arr = [[0.9, 0.4, -1.0, 0.6, 0.6, 0.7, 0.5, 0.4, 0.7, 0.9, 2.5, 1.4, 1.2], [0.5, 1.1, -2.2, 1.2, -1.0, -0.8, 1.3, 0.2, -1.6, 0.3, 0.7, 0.1, -0.3]]
The entry just left of -0.8 is -1.0
Give the entry just left of the smallest entry.
Answer: 1.1
Give the entry just left of the largest entry.
Answer: 0.9
The entry just right of the smallest entry: 1.2
Give the maximum.
Answer: 2.5
The entry just left of -1.6 is 0.2

Questions about the grid below.
1) What is the entry in the bottom-right corner?
2) What is the entry just left of -0.47?
3) What is the fourth entry, reading row by row?
4) What is the entry directly above +1.54?
5) What is the 1st entry in reading order?
6) What is the entry directly below +1.29?
7) What is the entry just right of -0.56?
8) What is the entry just left of the largest entry?
+0.20 -0.46 +0.03 -0.33 -0.88 +1.38 +0.18 -0.16 +0.16 -1.79 -0.99 -1.46 -0.84 -4.02 -0.69
-0.67 -0.15 -0.37 +0.66 +0.16 -0.34 +0.11 -0.03 -0.92 -0.58 +2.31 +1.42 -0.62 -2.10 +0.20
-0.42 +0.00 +0.76 -0.60 -1.18 +0.48 -0.40 +0.27 +0.38 -0.34 +0.65 +0.00 -0.07 +3.74 +0.12
+0.00 +0.79 +0.41 -0.87 +0.53 -1.08 -0.80 +0.89 +0.42 +0.65 +1.00 +2.12 +1.61 -3.09 +0.07
+0.12 -0.58 -0.19 -0.35 -0.76 +0.46 +0.11 -0.30 -0.73 +0.51 +1.29 +1.43 -0.20 -0.56 -0.18
+0.15 -0.15 -0.23 +0.05 -0.14 +0.34 +0.37 -0.47 +0.09 -0.32 +1.14 +1.87 -0.06 -2.53 -0.26
-0.42 +0.12 -0.80 +0.50 +0.41 -0.24 -0.04 +0.19 -0.34 +0.55 -4.87 -4.74 +0.02 +1.54 +0.42
-0.77 +0.60 -0.76 +0.72 +0.64 -0.17 -0.21 +0.30 +0.32 -0.43 +1.80 +2.23 -0.29 -2.60 +0.48
-0.54 +0.10 +0.28 +0.11 -0.31 +0.38 -0.05 +0.08 +0.30 +0.61 -1.66 -0.80 +0.01 -0.17 -0.31
1) -0.31
2) +0.37
3) -0.33
4) -2.53
5) +0.20
6) +1.14
7) -0.18
8) -0.07

X =  21.20  -18.45    2.62   -2.92   -9.82    8.90    6.05  -20.90   10.17  -12.72    3.91   -3.32   -8.72   10.20   12.51   -7.64
The entry just right of 12.51 -> -7.64
The entry just left of the smallest entry: 6.05
The entry just right of the largest entry is -18.45
The smallest entry is -20.90
The entry just right of the smallest entry -> 10.17
Report the entry just left of -7.64.
A: 12.51
Report the entry just left of 8.90.
A: -9.82

B =
799	797	160	459	786	123
288	295	246	398	327	241
367	350	294	367	357	280
300	330	277	324	316	309
225	191	386	199	194	394
310	305	235	376	332	223
272	289	240	415	322	228
772	927	138	577	846	174
280	121	706	96	149	618
2	31	87	449	75	158
856	945	147	541	875	153
269	280	346	296	280	361
342	307	337	387	334	298
369	368	350	311	331	372
The bottom-left entry is 369
The first entry in the row that holds the smallest entry: 2
The entry directly above the largest entry -> 31
Which number is the entry directly above the smallest entry?
Answer: 280
Which number is the entry just left of 327?
Answer: 398
The first entry, reading row by row is 799
The third entry from the end, reading row by row: 311
Which number is the 2nd entry on the diagonal from the top-right corner?
Answer: 327
The 2nd entry in reading order is 797
Which number is the entry just left of 158?
Answer: 75
Which number is the bottom entry of the column that holds the largest entry?
Answer: 368
The smallest entry in the last column is 123
Which number is the 4th entry, reading row by row?
Answer: 459
The entry just left of 228 -> 322
Which number is the entry directly above 246?
Answer: 160
The entry directly below 75 is 875
The 5th entry in reading order: 786
The entry just left of 449 -> 87
The entry directly above 305: 191
The entry just right of 332: 223
The entry directly below 295 is 350
Which number is the entry in the bottom-right corner?
Answer: 372
Which number is the entry just right of 386?
Answer: 199
The entry directly above 269 is 856
Which number is the last entry in the row that holds the largest entry?
Answer: 153

grid =
array([[-1.31, +2.07, +0.36, +1.61, -1.02, -0.82],
       [-1.65, -4.71, -0.63, -4.54, -4.09, -2.73],
       [+0.01, -0.84, -1.34, +2.22, +0.51, -1.68],
       [+0.31, +0.58, -0.83, -0.09, -3.64, +1.26],
       [+2.58, +0.26, -0.45, -3.45, -1.66, +2.54],
       [+1.19, +0.07, -3.49, +0.24, +2.33, -1.04],
       [-0.79, +3.47, +1.75, +0.49, +1.49, -0.96],
       [-0.97, +0.12, +3.18, -6.44, +2.89, +1.26],
       [-1.78, -1.48, +1.47, +1.04, +1.26, -1.16],
       [+0.04, +0.57, +2.98, -2.92, +0.25, -1.04],
       [-0.58, -1.36, +0.93, +0.26, +3.20, -1.44]])
Counting starts at 0.
The entry just left of the smallest entry is +3.18
The entry in row 0 and column 2?
A: +0.36
The entry just right of the largest entry is +1.75
The entry at row 1, column 0: -1.65
The entry just left of +1.49?
A: +0.49
The bottom entry of the column that holds the smallest entry: +0.26
The bottom entry of the column that holds the largest entry?
A: -1.36
The top-left entry is -1.31
The entry directly below the smallest entry is +1.04
The entry in the bottom-right corner?
A: -1.44
The entry at row 2, column 0 -> +0.01
The entry just right of -1.48 is +1.47
The entry in the bottom-left corner is -0.58
The entry just left of +0.25?
A: -2.92
The entry directly below +2.07: -4.71
The entry directly below +0.07?
A: +3.47
The top-right entry?
A: -0.82
The entry in row 0 and column 1?
A: +2.07
The smallest entry?
A: -6.44
The entry just right of -0.45?
A: -3.45
The entry directly below the largest entry?
A: +0.12
The entry directly below +2.54: -1.04
The entry just left of -1.44: +3.20
The entry just left of -3.45: -0.45
The entry directly above +2.89 -> +1.49
The entry in row 2 and column 2: -1.34
The entry just right of +0.25?
A: -1.04
